One turning vector, and how many ticks it has turned
The counts run from 0 to 183.
[ 12.0  24.5  28.3  16.5   0.6  13.9 -34.7 -21.4 -33.0  -3.6  -8.4  -7.7
  38.1   6.4  28.3  -1.8 -15.8 -20.5   6.9  -1.9  -3.4 -29.2  -6.9 -24.3
  15.1  -7.2 -10.0  34.1   1.4  -9.1  27.0 -24.9  14.5 -18.5  -9.2 -22.9
 -13.1  15.9  22.3   8.5  -6.1  -4.0  52.4 -14.4 -12.9  14.4  12.0  24.4
  -4.3  27.3 -14.2] -> 18
[ 30.5   6.5 -26.0 -17.1  48.8 -14.1  -3.8   9.7 -10.1  -6.7   3.6  -7.4
 -18.8   1.4  20.8 -10.4   8.6  -6.2 -11.1   0.8   2.3  37.0 -12.0  39.7
   4.1 -25.1  21.0 -36.3  17.0  40.9 -15.2   2.3 -16.3   4.3 -14.1  18.3
   7.1   1.6  -9.1  19.8  -8.0 -26.0 -35.6  18.8  -0.5 -27.3  10.1  -9.3
 -28.8 -15.9  11.5] -> 94
[  5.3   2.2   7.2  10.7  -0.7 -30.8 -25.9   4.6 -25.3   7.7   3.0   6.1
 -18.4 -25.5  10.4 -14.8   8.7   9.7  16.3  42.1  -9.9  41.3 -64.7 -21.2
 -33.7  17.9 -27.4  -3.8 -22.0   9.5 -29.0 -38.6 -31.2   6.0 -11.7  16.5
   9.1 -21.2  -5.4   2.7  -5.4 -10.1  20.0 -23.2 -16.0   0.4  10.4  -3.9
  -4.8  -6.8  15.2] -> 105
[ -3.8 -37.2  -2.3   7.9 -18.2  -5.6  13.7 -10.5   5.8  23.7  10.2  29.8
   1.0   0.5 -16.8 -22.8  -1.3  14.6   3.9 -35.0  14.4  -2.0  -2.7  -3.5
 -10.1  33.6  21.9 -24.2 -14.6 -22.3  -7.0  -2.7  15.9  39.0  23.0  30.1
  28.5 -15.6 -17.7 -29.5  10.6  13.7  40.0 -28.1  35.0   7.9 -19.3 -11.9
  19.7  14.4  -8.2] -> 175
[-13.7 -26.3   1.3 -15.3  -0.4  26.6  14.9  -2.8  40.3 -10.8 -15.3 -40.1
 -19.4   1.9  -0.5 -18.6  -9.2 -16.1  16.6 -18.1 -23.1  -7.7  10.8  24.7
   3.0 -29.1 -20.2  38.7  23.4  -0.2  -9.1  33.8  -9.8 -24.8   9.7  -5.9
  12.6   6.8  -7.7  -5.4  20.8 -13.9 -28.0  46.7 -22.8   9.8  -5.7 -17.6
 -11.5  -3.3  -6.5] -> 134
[ -3.1 -11.0  -2.8  31.3 -29.2  -6.5  34.0  28.3   2.1 -19.3  -1.4  -3.4
  14.6  21.0 -12.5  43.3  15.9  14.4   5.3  36.3   0.8  -0.9 -15.7  16.5
 -14.5  17.2  17.6 -27.1  14.5  -1.6 -11.2  16.3 -16.8  40.0  -3.5  -8.2
  -7.7 -29.5  15.0  -3.2 -12.8 -14.1 -29.5  -9.8  31.4   5.9   1.2   0.6
  46.0  31.8   4.4] -> 51
[ -7.8  -9.8  13.3  -3.4  10.6 -29.9 -23.8 -18.3   6.6  31.7 -14.3 -20.1
 -10.5 -31.0  11.9  -3.6  -5.6 -14.8  14.2 -10.9 -13.6 -18.7  30.3 -20.5
 -24.3   3.3 -22.7  29.6   6.3   5.8 -22.1 -35.4 -62.5   5.0   5.2 -23.5
  -7.3  25.6 -38.4   9.8  -8.9 -10.0   1.9  17.1 -34.8  -0.8   0.5  28.4
  17.2  -0.7  10.0] -> 120
[ -1.2 -28.3  -3.2   7.4 -23.8   2.0  42.9  35.1  11.1  -9.0  -1.5  -1.8
  22.0  26.7 -23.9  -3.0  28.3  12.4  20.6  10.4 -19.8 -14.3  -3.5   2.8
 -17.7  33.5  17.4 -20.9   5.5 -25.4 -36.3   7.4 -11.0   5.6  14.6   9.8
   6.3 -17.2   5.8   3.9   9.7   2.0 -28.4  -4.8  41.2  17.2 -19.4 -21.6
  35.4  36.8  -9.8] -> 47
[ 11.3 -12.0   9.1  -7.8   0.6  38.3  -8.2  -3.5  19.4 -30.8   3.9 -46.4
  -8.9   0.1  15.0 -11.0  -0.8 -11.6  29.6 -26.7 -23.3 -14.8  20.8   6.6
   6.5 -38.2 -12.7  31.3  16.5   5.0  12.1  28.6   6.4   9.0 -18.6  -0.2
   5.0  -0.9  -6.3 -17.4  12.7 -27.6 -16.5  40.9 -27.9  -7.2  -4.2 -36.9
 -21.7  -6.5 -12.3] -> 130
[  9.6  11.9  19.0  -2.7   7.1  15.3   6.1  22.6  15.4  14.4  -3.8 -26.5
  48.7  14.0  25.4  17.6  -5.6 -13.9   9.0 -42.2 -22.9 -15.8  18.5   9.7
  22.6  -9.4   1.1   9.6  25.5   0.0 -26.0 -10.4  -4.7   2.7  13.1   4.9
 -15.5  20.2 -24.5 -26.9   0.3   6.0 -14.2  17.9   5.0 -27.7   1.4   7.4
  17.0  23.7 -36.9] -> 24
[ 21.0  16.2  26.9  37.6  -8.5  15.6  -1.3   0.0 -24.7 -12.1   3.4 -30.0
  46.9  -4.1  27.9  22.8   3.7 -21.1  14.0  -0.3  -9.4 -14.4 -26.3 -25.5
  12.0  10.1 -22.3   9.0  19.1 -22.3  14.2 -22.4  36.7   4.4  12.1   7.0
  -5.3 -24.6  16.5 -30.2   6.0  -7.2  45.1  -6.6 -23.6  20.0   9.4  -7.2
  -5.7  11.0 -24.0] -> 17
[-30.1   2.9  23.4  29.2 -22.9  13.9  14.1   4.9 -13.7  23.5 -21.0 -39.0
  12.1   2.4  13.3  55.0 -12.9  -4.9 -25.6 -26.8   1.3  -2.4  16.5  19.3
 -11.7  -9.5 -18.4 -34.5  -5.6  14.8  -2.3 -13.7   3.8  43.9  18.3 -13.4
   4.4 -13.5  -4.1 -30.0  -2.5 -20.4   4.7  -2.8  13.8  -0.2   1.9  39.1
  30.6  21.9  -5.1] -> 160
[-11.8 -19.3 -14.3 -24.3 -15.9   5.6  39.6  11.5  20.9   1.7 -20.1   4.5
  12.0  33.0 -27.2  -2.6  21.3   4.8   8.1   5.7  -9.1 -14.0  25.9   7.4
   5.3   8.9  31.2   3.2  -5.7 -17.1 -26.4   5.4 -36.5 -18.3   3.0 -11.8
  -0.8   7.1  13.0  26.7  -2.8  11.4 -35.3  -9.1  29.1  -2.1 -13.4   9.0
  39.8  50.5  10.7] -> 46
[ 22.1  13.9  23.1  -1.0  19.8  17.1 -34.9  36.8  -3.9  -9.4  28.3   6.1
   3.2 -29.8  24.6 -28.7   6.6  -6.1   1.0  -9.3 -32.6  23.1  -0.7 -22.9
   5.6   8.5 -44.9   0.9  29.1   0.4  11.6 -20.2  17.1 -25.0   0.8  22.1
 -20.8  14.3 -17.9 -12.4  19.1 -21.4  10.0  13.4 -40.0   4.7  -8.6  -0.6
 -28.5 -40.1 -11.2] -> 114
[ 29.7  -5.2  -9.7  -6.6  18.3 -13.8   3.6   0.0 -32.4  -4.3 -13.0  -0.2
 -20.1 -15.1  13.3  10.5  19.9 -10.1  -8.4   4.9  26.0  31.9  -9.4  34.7
   3.9 -17.3  21.3 -36.3  17.3  35.4  -8.5  26.6 -32.5  40.4 -15.0   2.4
  12.8 -27.8   0.8   4.2 -22.3 -28.9 -37.2   5.2  -0.7 -25.4  11.8 -14.4
 -15.7  -6.2  21.8] -> 90
[ -7.8  -4.3 -39.6   0.5  19.0 -49.1   7.3   0.4  -4.8   2.8  -9.3 -37.4
 -14.8  -2.3  -2.6  17.2  -5.2 -14.8  -7.9  36.6  13.6  21.3 -25.0   8.4
  16.2 -10.7 -28.9   3.3  -1.8   3.4  -5.9 -10.7 -44.4 -11.8  26.6   3.5
  10.6   4.5  10.2   7.7 -11.8 -12.0  11.5  23.0 -34.1   9.6  18.1   3.9
 -33.2 -17.6  14.2] -> 103
[ -5.9   7.0  -6.8   5.8  -8.9 -13.7  32.9 -17.5  -2.5 -12.6 -11.1  -3.2
  10.3  26.7 -17.1  -5.6  -8.0  10.8 -17.2  41.9  19.6 -12.9  -0.5  -4.2
  13.2  32.4   5.7  16.0  -2.3  -9.0  17.6  25.9  -5.9 -29.7   8.2 -16.8
  -7.9   7.3  39.0  30.9 -23.4  -2.8  -2.9  -7.3  42.0  40.0   0.3  18.3
  40.9  36.8   4.1] -> 49
[ 12.8  -7.6   8.5  -5.9  -9.9  15.4  10.2  15.5  45.0   2.8  -5.6 -29.4
  38.9  20.9  -0.8   6.9  -8.2  -3.4  22.2 -40.3 -22.2 -40.6   7.3  -1.0
  25.3  -2.7  -0.9  27.4  26.5 -33.0  -2.6 -12.6  24.5  -5.9  23.7  21.1
   1.5   5.5 -15.5 -28.8  20.7   3.6   9.1  23.8 -11.2 -16.6   8.7 -25.6
 -14.0  10.7 -25.2] -> 25
[ -8.5  -2.9  12.9  13.8 -19.8   3.1   0.7 -23.0 -17.4  28.4 -12.5   7.0
  33.0  -1.5   1.6 -19.8 -18.0   9.7  23.2 -16.6   0.3 -18.2   1.1 -20.2
  -6.3  34.5   4.5  37.3   9.7 -12.8 -10.1   8.5 -19.7   3.7   5.7   4.9
 -10.8 -21.2 -25.9   3.0 -15.9   5.9  28.6 -27.0  30.4   6.2 -22.4  -8.5
  47.0  20.2 -39.9] -> 31
[  4.6  11.1   9.6  26.3 -19.3  10.9  16.6   4.4 -14.5 -44.5  -2.4   6.1
  24.8  22.8  -2.0  18.0  -1.5  23.7   0.2  41.5   3.7  -8.3 -30.2  -3.1
   5.1  16.4 -16.4 -16.2   3.1 -17.8  16.8  19.9  35.3  11.9   8.4  -7.1
   5.0 -32.6  41.6  -5.1  -9.6 -19.2  -6.4  -3.2  34.9  24.7  17.0  -0.8
   8.6  16.1  12.4] -> 52
[-12.3  35.3   8.6  -5.2  -5.9   5.0   3.3   9.1 -29.2 -10.1 -12.4   7.7
   5.5  19.0  -3.2  15.7   1.4  -9.4 -14.5  15.6   9.9 -11.5  -3.0  -1.4
   2.1  -2.9  13.9  -9.9 -15.4  18.9   7.0   1.9 -11.3  -4.5 -26.9 -19.3
 -16.1 -16.0  21.5  25.1 -28.1  -4.3 -25.6 -28.4  38.9  -5.1  18.1  37.8
  35.3  45.9  12.7] -> 54
[-34.2  -7.8  24.5  -1.1 -17.7   7.7   5.3  -0.4  13.1  31.9 -21.9 -20.3
   0.2  13.3   1.9   9.8  -3.9  -3.7 -26.2 -17.6  -8.9  -8.0  33.0   3.6
 -13.6   8.6 -18.0 -21.2 -17.3  -2.8 -16.5 -44.3 -14.4 -31.9  26.3 -15.7
   4.1  36.7   9.3  -2.3  10.5  14.0   4.8  -5.1  11.3  23.6  -4.0  61.2
  36.8  31.6  19.5] -> 155
[  6.0 -20.4  14.2   1.0  -7.1  39.5  -6.0   0.9  12.7 -17.0 -27.1  16.4
  11.2  37.4 -17.8 -11.7   7.4   2.6  38.5 -10.1   6.3 -34.9   5.5  -1.9
  13.5 -24.9  29.7  13.7  -9.0 -11.8   8.4  17.8  -3.7  18.8 -31.9   0.6
 -19.1 -32.8  11.9  -3.2   4.9  25.3 -13.7 -18.3   4.6 -19.9   8.1 -23.8
  14.3  61.9  -2.4] -> 38
[ 14.8   5.7   2.3  14.6  17.7   1.0  14.5  14.0  -9.6   5.8   1.2 -28.0
  32.7   9.5  19.4 -16.7   0.8  -8.9  -5.8  -5.6 -24.5  24.1 -25.2 -14.5
  -3.6  43.4 -26.2  -6.6  18.6  -1.6 -14.8  -9.7  13.7 -64.1  37.5  12.6
   4.0  20.7  13.1  -1.9  14.3   5.6  39.4  11.0 -18.4  48.6  -9.1   9.3
  -5.4   3.3 -18.7] -> 9
[-11.2   1.2  -2.2  -0.3   9.9  21.0  15.9   0.3  12.4  -7.2 -15.4 -11.8
  18.5  38.6  -9.0   1.7 -11.0 -20.9   4.0  -7.9  29.4 -31.8   7.8   8.9
  43.2 -41.8   7.9  40.0  12.3   2.2  36.8  50.4 -16.1   9.6   3.1 -22.7
 -26.2 -16.3   7.0   4.1 -11.1   9.3 -14.7  -6.2  14.4   2.2   6.3 -19.9
   7.7  45.5 -21.4] -> 37
[ 14.1 -20.7   3.3  27.1 -16.6   8.0   8.5  -8.3 -31.5  11.0  -6.1  30.2
  -0.5   9.4  -8.2   6.3  12.4   5.8  10.6 -33.5  19.7   7.7 -21.0   9.7
  -8.4  15.4  37.6 -28.2  -1.0  -4.1   3.6  16.9  21.8  57.6  -3.8  12.8
  12.0 -27.8   0.0 -12.8   2.0   8.6  35.9 -36.1  17.8  -7.8  -2.8 -27.9
  11.0  35.5  -5.4] -> 179
[  2.8  -2.8  11.5  -6.1  -2.7 -31.5 -24.9  -7.7   3.9   3.0  11.4 -19.4
  -6.1 -29.7   6.2 -30.6 -11.4   3.5  20.0   6.4  -3.2 -14.5  26.3 -30.9
  -1.1  20.5 -33.0  42.7   9.5 -15.0   8.9 -19.2 -15.0 -19.8  12.3  -2.9
  -1.4  35.2 -10.6  17.9 -11.7 -12.2  33.7  18.8 -40.0  31.2 -15.1   4.5
  -5.1 -32.7   8.8] -> 119
[ -5.4  17.0   6.5  16.7   8.7  17.2   6.7 -11.9 -25.4   4.3   1.5  -4.1
  23.0  12.3   7.1 -14.7  -8.7 -14.1  10.6 -14.6  15.6  -7.9   0.6  -1.0
  32.0  -3.6 -15.1  31.1  21.5  17.5  21.8  65.0  -4.0  11.7   1.8  -7.0
 -21.2 -17.9  -8.4   2.2 -18.0  -9.2   2.1 -24.0  35.1  13.2  -5.8  -5.1
  28.6  33.1 -41.4] -> 36
[ 21.3 -19.1   8.5  11.0   1.4  13.3  -6.6  25.9  14.0  12.4  -1.4 -15.2
  17.7   6.7  18.3 -14.7  25.5 -10.1  15.2 -18.6 -43.0  18.9 -12.5  -1.5
 -21.1  26.7  -0.2 -29.0   6.0 -14.0 -46.9 -34.0   9.0 -23.0  -0.7  10.8
  20.2  15.9   7.3 -23.7  41.1  14.8  24.4  -1.1 -12.9   8.2  -6.7 -13.7
  -1.7  21.2 -10.1] -> 8
[ -7.7   9.9  24.5  -8.0 -21.4  36.9 -24.9  -7.1  23.9 -16.9  -1.4  15.2
 -11.1  19.6  -4.7   3.3 -12.4  10.4   1.8 -53.2  -1.1 -35.5   5.2  -8.6
  17.2 -18.5   3.3  -5.7 -14.2 -24.7  27.2 -30.3  54.2  -0.4  -9.8   4.8
   3.4  -1.9   1.3 -35.0  18.2  17.1  21.0  -6.6  21.5  -5.8  -0.6   1.9
 -11.1  10.9   5.3] -> 166
[-33.4   8.8  25.7   5.3 -22.1  -6.8  -7.5 -26.3 -14.8  22.0 -10.9  -8.4
   5.6  -1.7  11.0  23.1 -10.4  -4.8 -23.8 -23.8  13.3  -2.9  21.4  -4.6
 -14.2  14.7  -6.0  -6.2 -28.8   4.2   7.1 -36.8   5.0  -3.0  12.9 -22.4
  -7.7  14.3   8.2  -8.8 -11.5  -5.4  26.4 -20.3  25.4  19.1  -0.7  41.2
  45.8  35.1   3.9] -> 159
[-12.9  -8.8  10.0  17.9 -48.6   7.4  24.7  -4.9  13.1 -11.5   8.2 -29.1
  16.2   6.2  -7.9  28.5  -2.5  20.1 -10.9  -8.5 -14.6  -3.0   4.3 -15.4
  -5.7  13.5 -31.9 -16.7 -13.0 -19.8  -1.7 -21.7  33.5  17.8  38.1   1.0
  14.8 -10.4  18.3 -42.8  11.5 -18.6  17.9   8.8   0.2  36.8 -10.9   2.9
   9.3   7.7  -4.0] -> 157
[  3.4  -1.0   9.9   2.1   9.2 -13.1 -33.6  -4.4 -17.4   2.6 -25.8   1.5
 -27.8 -14.5   3.0  21.7   8.6 -16.0   3.8  26.7  -7.5   1.4 -31.3 -15.4
 -16.3 -44.4 -17.8 -10.3 -16.6   5.2  -1.3 -32.4 -32.8  17.7 -28.3 -14.1
  -8.0 -22.3   5.3  -3.4   7.3   3.3  10.7  12.4 -54.9 -17.1  30.1   8.6
 -33.4   5.8  21.2] -> 108
[ 16.6  -8.6 -33.3 -17.5  23.5 -32.2  24.1  10.5  26.4  -6.2  -2.8 -23.0
 -13.9  13.0  -9.2  -0.2  17.2   1.9   0.3  26.6  -9.6  18.3 -23.0  17.6
  20.9 -23.6   0.1  -7.2  11.9   4.9 -14.9 -13.1 -18.5 -20.7  10.5  19.6
  26.4  10.2   1.0   9.8   9.2  -4.8 -17.2  41.8 -20.4   4.4  19.1  -7.4
 -42.8 -23.3  30.6] -> 99
[-10.0  28.7 -11.4 -11.7  -1.5  10.1  29.0  53.1   1.8 -17.1   0.2   8.8
  20.2  22.1   4.7  43.8   6.7  14.4 -36.4   9.0 -10.8  -1.9  14.6  29.3
   8.1 -25.1   2.0 -29.4   4.8   6.1 -13.4  -7.6  -1.6 -17.4   8.8  17.3
 -20.5   2.0 -12.6 -10.1 -12.1 -10.1 -51.2   7.0  38.4 -35.8   2.1  22.0
  10.1   8.9  -4.0] -> 59
[-29.4  -1.3 -21.2   7.2   4.0 -33.9  32.2   0.0  13.0   3.0  -1.8   7.0
   1.1  17.1 -39.3  47.6 -14.7   5.5 -28.2  14.9  36.9 -12.1   8.3   9.1
  19.7 -15.9 -25.9   0.7   0.9 -17.0  32.3 -18.0  -8.9  31.3  26.7   6.7
  -8.3 -16.8  -9.4  -5.5 -21.8  -6.5  -8.6  11.4  23.8   4.0  20.8  17.7
 -11.9  -5.9  24.8] -> 68
[ -4.7  -4.0  11.4  11.1  -3.1 -13.6  -6.1  -8.3 -22.6  32.2 -29.5 -30.0
  33.7   0.5  22.5  30.9  11.9 -28.2   7.9 -17.4  -5.5 -15.7  -4.1  -4.9
  -2.0  -1.1   6.4 -12.0  -5.6  -2.1 -13.7 -37.0 -35.0   7.9   2.0 -24.1
  -3.8   6.0   7.2 -11.5  -1.1   5.1  30.8   2.4 -33.9  -2.0   6.8  34.5
  28.9  53.0   2.5] -> 15
[ -8.1  -5.7   0.3  -5.1   1.3  -0.2 -20.0   6.9  11.5  -5.6 -11.9  50.2
 -28.9  -5.1 -33.9  16.3  -0.9   7.0  -7.8  -1.3  33.3 -25.7   9.1  -5.1
  -5.0 -37.3  13.9 -19.5 -16.1 -22.7  25.9 -17.5  -3.1  58.6 -27.7   9.3
 -20.8 -30.7  -8.1 -12.6  -0.7   2.0  -9.0 -20.1  10.2 -32.2  18.2   3.8
 -19.1   8.0  27.6] -> 73
[-32.8 -27.1  20.8  12.0 -26.6  35.3  -2.1 -15.8   8.8 -10.6 -47.2 -22.5
 -14.8  24.8   0.1  13.5   4.2 -10.0  16.8   4.2  -3.0 -12.2  -8.4   4.0
 -22.5 -37.6 -12.9   0.8 -16.7  17.4  -8.4  17.2 -26.4   9.9 -32.2 -38.3
  18.6 -23.1  41.3 -10.4   4.3 -10.0   4.3  -8.1 -24.5  20.2  14.0   3.0
   5.7  51.0  13.6] -> 143
